(in the rows, 128 means zero)
Families of rows that turns and mirrors carry onto each other, the same ones carrying the whole set onto itself: the rest of each named row's family, in list order
10 families of 3 rows
Q259: [126 156 119 123 135 131 147 126 163 133 112 126 125 139]
Q458: [130 151 115 128 146 145 142 129 161 128 110 118 140 132]
Q30: [101 154  98 111 149 136 116 124 123 137 121  78 109 149]
Q419: [108 149  96 132 116 174  95 106 161 138 139 112 103 156]
Q215: [128 152 109 122 142 145 146 127 167 132 110 128 136 139]
Q482: [125 160 116 128 140 147 144 133 167 134 116 132 134 138]
Q323: [106 158  93 104 158 136 112 129 133 136 126  82 105 141]
Q263: [121 163 112 119 141 144 150 129 162 131 114 126 141 142]
Q822: [102 163  98 108 153 141 118 131 131 135 124  76 107 145]
Q2: [103 141 101 135 125 173  97 109 160 143 143 119 104 160]
Q48: [103 165  94  99 155 136 117 119 133 136 125  83 111 141]
Q553: [127 162 105 128 141 152 149 125 163 130 115 132 136 143]
Q882: [106 164  90 108 151 138 113 126 134 136 125  75 108 144]
Q664: [102 156  95 100 149 134 117 125 130 139 129  79 106 143]
Q545: [126 154 117 128 140 141 143 123 162 126 110 122 139 136]
Q506: [103 141  99 131 118 174 102 110 163 141 141 115  99 154]
Q678: [109 143 117 130 113 171 104 109 159 140 139 125 101 154]
Q32: [121 159 113 125 142 146 144 123 172 130 111 129 131 135]
Q449: [111 146 100 134 114 172 102 103 164 146 134 116 107 159]
Q972: [103 138 112 135 115 169 101 105 159 140 139 120 107 161]
Q429: [104 148  98 132 120 177 103 109 163 142 139 122 102 164]
Q536: [107 130 101 134 114 166 102 113 160 144 142 119 113 162]
Q840: [112 142 106 133 113 171  97 109 163 143 141 117 102 158]
Q16: [109 152 107  99 146 143 112 127 130 139 124  73 105 147]
Q383: [127 152 118 129 144 140 148 122 167 135 111 128 131 143]
Q949: [ 98 152 103 100 149 136 116 129 134 140 120  77 109 144]
Q492: [108 136 106 135 114 165  99 115 158 138 144 113 106 164]
Q585: [121 164 112 122 143 145 146 123 171 129 119 128 136 135]
Q720: [ 99 149  90 109 145 135 113 126 122 141 124  82 103 146]
Q741: [106 158  96 106 151 137 112 121 132 136 132  78 107 147]

The rest of the family of Q16: Q259, Q536
The rest of the family of Q323: Q482, Q506
The rest of the family of Q972: Q30, Q545
The rest of the family of Q32: Q822, Q2
The rest of the family of Q383: Q949, Q492
The rest of the family of Q720: Q458, Q678
The rest of the family of Q48: Q419, Q553
The rest of the family of Q215: Q664, Q840
The rest of the family of Q429: Q882, Q585

Families of rows that turns and mirrors carry onto each other, the same ones carrying the whole set onto itself: the rest of each named row's family, in list order
4 families of 8 rows
Q40: [125 139 134 123 109 153 133 139  91 115 136 120 116 112 102 138 136 140
 121 143 123 121 140 140 157 131 155 112 114 137 124 133  93 121 125]
Q358: [133 130 129 123 117 152 147 119 103 113 135 123 129 126 117 138 121 125
 116 174 135 109 128 130 143 136 122  93 126 155 111 119 126 121 122]
Q440: [143 133 114 113 109 134 111 127 128 131 134 122 137 108 129 130 143 114
 122 163 119 110 146 147 146 119 137  98 113 151 121 130 109 123  98]
Q126: [123 142 137 108 101 131 114 129 115 124 140 123 151 104 128 145 143 128
 104 134 116 133 143 144 139 126 117 119 113 141 105 126  99 124  90]
Q318: [138 119 122 134 139 141 145 131 155 138 144 136 140 103 134 105 130 127
 128 140 134 125 129 119 144  89 135 137 146 125 141 113 120 112 141]
Q101: [116 110 117 148 129 134 142 131 150 109 133 122 123 115 118 117 149 123
 143 115 141 150 135 154 132  99 141 145 141 134 123 113 143 117 115]
Q388: [146 141 125 122 125 141 117 132 115 124 122 116 152 115 146 136 142 116
 111 143 139 113 152 141 133 143 113 121 116 146 100 136  99 137 103]
Q707: [113 147 113 114 122 159 141 127  85 115 125 108 132 123 115 123 134 137
 110 135 152 119 141 123 132 145 136 124 112 139 119 142 108 137 128]
Q752: [122 121 131 137 135 137 118 149 149 118 137 122 130 138 143 102 139 115
 136 107 129  98 134 143 131 115 126 137 150 123 131 131 146 123 136]
Q549: [117 137 131 123 104 141 143 112 101 118 130 123 128 125 108 143 128 135
  95 153 126 118 122 114 135 143 124  94 123 154 112 123 134 125 112]
Q105: [143 118 147 131 126 136 119 148 149 118 141 132 136 119 133 105 154 121
 145 108 121 130 125 150 130 107 133 149 146 120 141 133 133 122 132]
Q855: [123 113 138 153 147 124 107 133 137 122 143 125 128 128 140 123 121 132
 126 110 142 110 141 123 113 125 140 145 139 113 115 122 154 112 139]
Q898: [114 103 140 137 132 123 107 130 135 120 157 134 127 123 128 125 121 131
 134 112 138 124 133 137 118 106 141 146 142 114 114 113 150 101 135]
Q662: [116 107 134 133 123 133 138 132 139 138 145 139 131 116 123 124 131 130
 104 109 135 130 124 120 142  94 121 149 157 127 112 111 112 104 128]
Q17: [125 129 136 154 150 137 142 139 146 137 135 130 139 117 150 120 121 131
 106 116 139 105 140 107 142 114 121 139 151 121 115 114 117 117 141]
Q886: [132 113 138 143 133 121 108 123 140 124 142 131 134 112 127 118 136 137
 126 111 138 142 129 120 105 115 149 155 132 113 132 128 154 114 133]
Q614: [144 130 147 122 105 148 148 116 100 114 133 133 139 110 106 146 137 135
 112 163 129 141 118 127 139 136 125 109 120 151 120 125 114 124 113]
Q157: [132 133 144 138 131 132 119 142 148 118 130 125 143 122 141 103 153 128
 127  93 124 127 128 129 118 124 127 151 140 117 141 140 145 134 133]
Q480: [103 155 123 110 107 149 136 126  90 116 139 112 129 110 104 127 133 147
 109 135 126 131 135 123 142 132 148 113 105 135 133 137 112 130 123]
Q726: [113 130 127 158 146 136 147 140 152 100 132 113 133 114 141 116 135 126
 147 117 139 133 148 152 137 111 133 137 138 127 122 112 141 123 125]
Q997: [115 137 126 175 142 125 136 139 155 112 120 112 125 113 134 121 144 133
 129 107 128 130 148 130 134 122 146 135 131 128 130 121 152 128 122]
Q46: [115 140 162 112  96 150 123 120 106 125 134 126 146 121 123 147 140 131
 116 148 149 139 129 123 123 142 140 119  97 150 119 125 109 118 111]
Q397: [132 125 122 147 130 126 135 124 149 149 127 136 134 106 128 111 139 136
  98 114 130 130 123  92 133 108 140 143 143 125 139 127 131 119 132]
Q327: [121 146 103 108 109 129 112 117 121 134 126 113 148 114 132 122 142 124
  99 142 127 120 143 123 126 132 126 109 109 150 121 138 127 136  94]
Q7: [139 134 112 124 122 161 137 133  92 119 124 116 117 122 110 125 138 129
 124 153 146 112 141 135 143 139 153 116 114 144 125 141  99 131 131]
Q901: [109 118 137 128 115 127 110 144 146 122 143 127 125 133 128 107 147 125
 125  91 115 115 124 138 131 110 130 139 150 123 132 130 149 117 126]
Q986: [113 114 127 165 124 124 134 134 146 116 121 120 115 118 117 129 153 129
 120  93 132 145 138 136 131 117 145 148 141 133 117 121 143 120 110]
Q665: [143 114 142 146 144 127 112 130 144 119 150 129 136 109 137 117 127 131
 146 130 140 129 136 132 115 110 149 147 132 111 132 121 148 111 144]
Q124: [132 140 160 126 112 156 126 127 109 123 127 123 144 125 135 145 138 122
 127 161 157 119 138 127 129 150 143 116  98 152 118 127 105 123 121]
Q72: [144 147 141 130 121 152 152 115 103 112 124 122 146 113 122 139 133 134
 109 161 138 130 127 115 131 152 118 107 115 149 120 130 122 135 122]
Q4: [112 134 146 114  96 149 120 122 115 128 140 125 132 128 122 141 132 120
 129 167 143 114 134 130 137 131 153 100 101 156 124 120 117 111 117]
Q622: [108 140 135 120 102 148 119 116 112 131 126 120 134 136 128 138 136 124
 113 157 155 112 132 112 123 149 146 106  99 158 121 130 127 122 118]

The rest of the family of Q480: Q40, Q101, Q707, Q726, Q997, Q7, Q986
The rest of the family of Q855: Q898, Q886, Q46, Q665, Q124, Q4, Q622
The rest of the family of Q327: Q440, Q126, Q318, Q388, Q662, Q17, Q397

Families of rows that turns and mirrors carry onto each other, the same ones carrying the whole set onto itself: the rest of each named row's family, in list order
6 families of 5 rows
Q443: [113 149 100 123 107 133  97 148 144 163  98 132 116 120 111 134 115 112
 127 140  98 105 130 125 148 130 155 122 164 139 122]
Q966: [111 155 106 121 112 144  83 137 143 163 103 136 109 131 112 137 105 105
 124 139 101 102 126 133 147 143 142 117 162 136 128]
Q750: [135 171 128 105 100 127 108 149 151 149 144 123 123 129 126 133 127 118
 115 131 111 137 133 118 137 147 154 141 150 112 105]
Q313: [129 135 162 126  86 124  82 143 144 121 143 132 115 148 124 119 129 102
 127 138 134 152 133 134 150 116 120 142 151  99  95]
Q907: [140 163 132 113 100 120  99 158 143 145 135 130 141 133 120 136 121 127
 106 141 110 133 135 116 135 137 166 133 149 127 107]
Q120: [112 110 106 144 112 140  97 123 127 154  90 132 118 100 114 124 130 100
 145 110 123 107 147 135 141 118 128 141 152 138 117]
Q141: [127 107 110 142 119 143  99 119 132 146  93 131 115  98 110 130 124 108
 150 115 131 104 146 134 150 115 126 142 143 138 115]
Q472: [135 160 132 110  89 125 106 155 153 138 141 127 124 135 115 134 114 122
 112 151 109 129 130 116 150 130 155 137 149 114 105]
Q395: [132 131 151 153 102 121  64 144 130 145 121 149 114 117 123 127 128  97
 167 102 143 150 145 127 138 123 114 140 136 123 109]
Q102: [125 123 138 152  95 120  75 137 136 143 112 144 113 114 125 122 141  91
 168 102 134 144 150 133 142 119 114 146 130 118 108]
Q499: [134 154 135 109 103 124 100 149 152 141 157 140 135 130 131 132 118 122
 118 142 115 140 127 124 133 130 166 140 154 117 100]
Q564: [124 116 107 133 117 144  99 107 125 146  98 129 123 105 118 128 130  99
 134 107 125 107 150 140 136 132 126 146 143 138 121]
Q483: [130 121 133 155 110 126  74 131 145 146 127 163 116 108 126 127 127 100
 176 111 141 145 142 133 135 118 119 147 135 126 115]
Q735: [141 161 131 120  92 138 107 150 148 160 135 127 130 137 118 129 118 124
 110 140 105 127 123 113 133 145 157 147 144 122  99]
Q537: [144 139 148 154  93 136  75 140 139 147 114 145 113 121 136 116 128  92
 167 111 140 153 140 132 139 124 110 151 135 131 108]
Q240: [120 125 157 132 102 126  71 132 147 132 149 153 119 146 130 118 129 102
 136 137 135 158 126 143 133 120 129 139 159 104  95]
Q465: [131 141 161 136  83 139  80 139 139 140 136 135 121 155 126 113 125 101
 117 142 126 158 123 130 136 131 119 148 158 108  95]
Q835: [134 123 146 150 101 126  77 137 141 134 117 143 106 116 123 123 129  96
 171 111 142 142 145 136 153 113 110 145 131 118 107]
Q657: [120 145 109 132 118 140  84 145 138 163  92 139 124 121 106 135 106 117
 123 145 110 110 131 129 144 133 147 114 167 150 128]
Q811: [137 112 119 145 119 152  98 116 125 153  90 130 124 109 127 119 129 102
 144 110 130 113 140 142 136 125 128 150 146 147 110]
Q839: [120 105 104 141 124 146 100 113 132 149 111 146 128  99 118 128 119 108
 139 123 129 109 144 137 130 118 137 143 158 146 122]
Q304: [117 146 104 123 116 141  88 144 150 159 119 153 123 124 118 137 101 114
 129 151 105 110 124 133 140 129 156 119 168 144 127]
Q981: [135 140 136 150 102 122  70 131 147 141 110 148 111 117 129 128 134  92
 170 105 135 146 148 140 141 133 108 144 126 122 120]
Q562: [125 107 116 145 122 142  94 121 118 155  98 130 124  95 114 126 128 107
 141 108 136 119 150 129 135 123 128 140 156 142 117]
Q463: [127 159 130 108  89 119 105 156 151 146 134 125 131 136 123 129 131 117
 107 143 105 136 132 120 140 131 161 135 155 112 100]
Q460: [119 141 103 124 112 143  98 141 145 156 101 132 114 121 102 139 104 119
 124 150 104  97 127 126 156 127 149 123 157 139 123]
Q93: [125 135 165 128  94 122  68 144 132 131 141 136 128 154 123 117 128 105
 114 134 131 155 130 134 135 127 128 137 158 107  94]
Q181: [129 143 112 132 113 152  86 139 143 170  90 138 116 131 112 132 106 115
 130 139 100 101 118 132 145 140 147 128 153 148 117]
Q283: [119 135 157 133  83 116  73 145 145 131 133 136 119 149 125 117 142 100
 130 134 125 160 135 136 141 122 125 142 153  98  95]
Q797: [122 138 155 128  95 130  75 125 146 131 134 130 116 149 126 117 139  98
 118 136 131 160 131 142 140 133 115 141 162  98 102]

The rest of the family of Q835: Q313, Q141, Q472, Q460
The rest of the family of Q981: Q966, Q750, Q564, Q797
The rest of the family of Q499: Q483, Q240, Q839, Q304
The rest of the family of Q93: Q907, Q395, Q657, Q562
The rest of the family of Q181: Q735, Q537, Q465, Q811

Families of rows that turns and mirrors carry onto each other, the same ones carrying the whole set onto itself: the rest of each named row's family, in list order
5 families of 8 rows
Q577: [137 123 121 109 110 130 106 114 113 151 120 126 141 151 141]
Q41: [ 94 110 144 124 126 123 125 131 106 134 123 131 130 161 141]
Q403: [100 112 129 125 125 127 120 140 103 137 114 122 129 163 141]
Q623: [121 148 128 113 148 142 107 128 136 120 142 114 151 141 134]
Q977: [146 129 121 128 104 149 113 120 133 149 122 128 130 116 124]
Q160: [125 124 111 112 117 144 127 138 127 140 128 146 129 152 138]
Q580: [116 128 126  95 127 106 119 134 124 136 128 138 148 148 126]
Q978: [133 139 102 121 126 137 116 119 125 115 135 121 146 142 148]
Q975: [106 142 138 122 154 134 104 129 124 119 133  99 150 144 134]
Q324: [122 139 117 115 124 134 122 140 148 132 132 141 142 114 111]
Q765: [ 99 130 135 145 131 125 119 145 135 125 116 116 133 101 104]
Q620: [112 133 122 158 130 135 117 127 116 108 120  92 133 119 135]
Q218: [135 136 130 127 122 159 128 109 129 133 124 140 138 115 125]
Q402: [133 127 151 110 134 102 123 138 110 144 133  96 126 138 126]
Q103: [ 93 119 141 124 133  98 117 139 110 132 113 109 139 137 118]
Q583: [144 133 137 136 105 126 137 119 128 128 144 120 122 106 127]
Q897: [ 96 113 137 154 124 137 125 147 113 133 109 113 114 130 124]
Q86: [114 123 137 140 112 153 134 136 137 135 134 145 119 117 122]
Q423: [105 120 148 133 136 131 118 107  95 128 104 112 140 142 135]
Q148: [102 127 140 142 125 119 123 145 132 130 117 116 128 101 101]
Q293: [127 135 124 112 119 127 127 141 146 137 133 142 137 112 108]
Q448: [122 123 150 150 113 112 133 120 110 124 131  99 120 111 130]
Q695: [120 149 131 128 145 151 109 133 144 120 142 109 144 120 123]
Q563: [120 124 119 141 115 157 129 148 135 136 123 136 115 120 121]
Q154: [144 130 132 111 109 113 134 112 117 130 148 126 133 137 142]
Q266: [ 88 121 138 127 138 104 112 139 113 124 112 109 143 138 121]
Q523: [132 142 107 144 123 149 121 126 134 112 133 114 135 113 134]
Q567: [106 143 141 139 152 143 106 133 131 118 132  94 142 125 125]
Q70: [ 92 113 152 153 123 137 128 138 115 132 120 120 118 128 125]
Q680: [111 131 120  97 132 113 115 134 128 130 127 135 153 149 127]
Q891: [120 121 128 110 114 142 130 130 128 139 138 153 130 149 138]
Q874: [122 121 138 154 110 140 108 123 117 144 106 104 122 111 120]
Q887: [112 131 116 134 134 122 112 121 106 111 122  99 144 150 151]
Q772: [147 133 141 100 128 111 125 137 122 148 141 110 127 134 124]
Q341: [123 121 146 125 117  99 130 113  98 126 133 104 131 142 144]
Q667: [133 129 154 127 130 110 126 141 118 143 130  92 119 118 114]
Q941: [113 127 148 154 129 150 125 113 115 128 106 116 130 107 119]
Q592: [113 114 139 136 117 120 103 119  99 145 104 101 132 145 137]
Q38: [147 135 143 116 125 121 128 141 129 145 139 106 120 114 113]
Q610: [128 128 131 107 130 141 122 101 110 133 121 137 148 149 140]

The rest of the family of Q218: Q577, Q977, Q423, Q874, Q941, Q592, Q610
The rest of the family of Q154: Q978, Q620, Q583, Q448, Q523, Q887, Q341
The rest of the family of Q403: Q41, Q160, Q897, Q86, Q563, Q70, Q891
The rest of the family of Q623: Q975, Q402, Q695, Q567, Q772, Q667, Q38

